In the data rows, 128 means zero.
Here are some points, each followed by its number:
[134,167,141,128,102,132,138,094,136,129,121,094,138,126,122,131,122,098] 0
[104,151,140,115,107,134,119,121,133,109,113,129,183,126,114,129,109,116] 1
[093,131,111,116,133,160,128,112,119,138,106,208,179,113,133,126,128,129] 2
[115,112,120,110,093,100,121,088,125,100,117,130,118,123,118,120,109,122] 3
[118,124,130,130,129,129,120,117,122,152,123,121,126,098,133,134,100,109] 4
[173,110,145,160,113,122,112,209,103,128,196,093,119,170,119,112,096,100] 5
[146,128,183,132,108,128,117,176,117,124,169,121,127,171,102,128,113,093] 6
[137,109,098,091,112,096,064,110,121,255,106,148,128,121,124,103,118,111] 7
[174,095,119,088,113,107,094,137,095,111,112,105,132,102,106,106,133,110] 8
[125,132,118,131,129,106,156,120,111,122,115,122,122,119,212,124,130,126] 9
[109,136,110,108,122,131,180,109,132,125,127,118,125,101,167,119,141,127] 10
[123,134,135,127,142,138,139,122,126,133,134,150,137,119,126,130,139,141] 11
[141,129,131,130,129,121,147,128,129,121,150,091,112,118,141,126,129,119] 12
[130,132,150,159,126,113,139,138,120,128,139,119,115,159,129,108,126,134] 13
[128,134,100,125,130,122,228,135,127,119,099,142,124,116,178,163,123,151] 14
[143,115,130,142,159,125,126,139,116,173,116,125,122,107,136,132,131,146] 15
[164,110,131,134,124,127,151,129,119,108,127,099,096,134,141,121,122,120] 16
[106,130,123,129,125,122,133,112,122,141,126,143,181,109,138,133,122,117] 17
[116,112,104,096,117,121,092,112,138,158,130,101,115,107,116,122,104,120] 18
[110,119,133,140,151,138,134,118,144,123,106,135,114,114,124,168,135,242] 19
[117,155,102,124,125,125,153,098,125,118,119,159,142,105,125,118,131,131] 20
[118,142,127,146,164,124,132,125,127,116,110,118,110,118,104,138,165,188] 21
[173,096,150,127,125,135,104,160,123,117,204,109,114,173,095,134,122,131] 22
[111,133,107,142,131,119,150,102,142,128,133,122,112,111,131,195,136,137] 23
[148,126,127,133,136,126,162,129,107,124,126,126,108,123,172,137,121,129] 24
[130,133,172,137,143,151,135,138,131,159,151,161,141,135,133,123,107,128] 25
[168,115,137,115,119,096,111,145,132,120,127,122,118,120,118,110,110,094] 26
[089,106,056,086,118,104,112,116,118,131,099,127,089,094,102,132,121,123] 27
[106,176,113,117,114,153,100,089,243,085,107,120,133,118,103,152,120,124] 28
[146,153,215,159,127,146,123,183,128,130,192,122,143,204,118,122,128,120] 29
[110,113,105,124,131,129,138,124,107,126,137,139,155,141,137,108,119,118] 30
[132,127,110,148,197,145,125,122,127,135,114,128,122,118,157,141,134,143] 31
[096,129,119,123,151,126,109,099,115,131,112,112,121,102,121,124,145,217] 32
[093,117,161,134,122,169,115,138,133,112,217,117,120,221,092,125,115,119] 33
[130,119,104,100,100,117,111,128,115,169,116,124,127,121,119,118,119,106] 34
[132,107,099,117,144,133,115,139,124,121,087,120,124,093,127,110,120,111] 35
[136,116,132,152,158,123,124,140,127,134,135,129,113,135,142,121,138,129] 36
[123,178,121,133,137,239,125,120,158,135,132,170,150,135,111,153,134,137] 37
[135,126,121,154,149,183,131,153,122,142,132,155,146,124,137,146,126,130] 38
[117,115,127,109,107,114,111,127,120,128,127,115,124,128,116,096,130,085] 39
[166,105,135,124,106,120,135,137,107,121,147,114,123,147,134,106,111,110] 40
New points follow, each followed by the numbers of its five nearest points above by angle, nearest first.
[173,114,137,138,126,112,116,162,129,121,153,126,134,150,126,109,130,129] --> 5 22 40 6 29
[173,124,152,157,142,113,103,205,115,121,141,115,129,163,135,111,125,132] --> 5 29 6 22 13
[119,117,104,118,126,100,122,122,109,121,097,105,104,121,147,109,128,138] --> 27 35 9 3 8
[131,143,130,135,119,191,127,140,134,141,127,119,158,127,120,167,105,119] --> 37 38 1 25 0
[093,136,103,102,117,096,116,107,132,105,116,111,106,119,088,129,134,138] --> 27 3 18 32 28
[133,114,099,115,122,114,104,112,104,184,123,161,112,132,117,114,135,106] --> 7 34 27 18 39
[133,115,129,129,117,139,132,124,116,128,130,129,127,130,133,109,108,107] --> 40 39 30 26 16
[107,156,123,129,128,155,128,111,131,129,109,145,126,122,111,123,197,185] --> 21 32 19 11 37
[108,132,118,133,142,124,100,112,129,121,105,128,119,131,105,120,234,144] --> 21 32 11 19 27
[128,132,121,112,117,114,123,115,126,139,120,102,119,100,107,126,105,106] --> 18 4 34 27 39
[103,127,123,136,138,211,119,122,132,126,129,143,156,140,107,130,151,113] --> 37 38 2 11 33
[093,126,082,115,101,119,107,103,114,108,096,097,138,108,104,108,115,111] --> 27 3 39 18 35
[115,133,113,112,123,105,139,121,134,119,134,107,130,147,113,127,118,092] --> 39 0 3 26 27
[080,141,092,097,112,124,132,121,127,126,093,138,152,089,123,130,121,111] --> 27 20 17 2 1
[111,115,126,122,115,105,135,104,108,142,097,142,121,111,133,131,119,125] --> 3 27 4 34 7
[105,138,116,127,146,130,129,114,146,109,090,099,114,119,125,162,122,163] --> 19 21 32 23 28
[161,113,127,127,130,113,105,143,105,128,103,135,126,097,126,125,132,109] --> 8 35 26 34 15
[099,129,105,144,138,130,129,128,106,150,113,156,132,113,152,134,126,131] --> 2 17 31 9 38
[137,129,129,116,139,112,130,124,127,127,130,109,115,129,103,120,127,115] --> 26 8 39 12 18
[115,121,117,126,120,092,122,110,112,132,105,122,103,102,131,099,158,125] --> 27 39 3 35 8
[114,127,117,117,146,167,121,126,130,132,130,159,125,131,112,118,145,128] --> 37 2 11 38 20
[113,127,139,146,130,136,168,144,131,126,164,135,132,149,166,127,146,114] --> 29 24 9 13 10
[106,167,117,129,131,144,129,104,197,126,125,116,127,122,108,152,150,129] --> 28 37 23 0 21
[130,132,123,133,135,113,189,115,119,126,133,122,127,126,235,118,126,113] --> 9 24 10 14 12
[110,115,119,100,127,128,111,115,111,170,121,156,126,122,125,138,100,124] --> 7 34 4 18 2
[123,148,137,126,147,125,136,102,150,124,127,134,115,127,120,128,136,156] --> 21 19 32 11 28
[128,113,154,124,131,120,149,107,169,119,142,119,135,130,122,139,162,133] --> 28 23 12 11 21
[143,132,157,145,123,121,135,137,127,127,162,121,130,204,126,121,142,108] --> 29 6 13 33 22
[102,134,131,161,146,122,129,122,139,113,125,124,108,126,117,148,158,193] --> 21 19 32 23 31
[097,095,110,071,121,114,113,106,126,130,107,114,105,111,098,116,129,122] --> 27 18 3 39 34
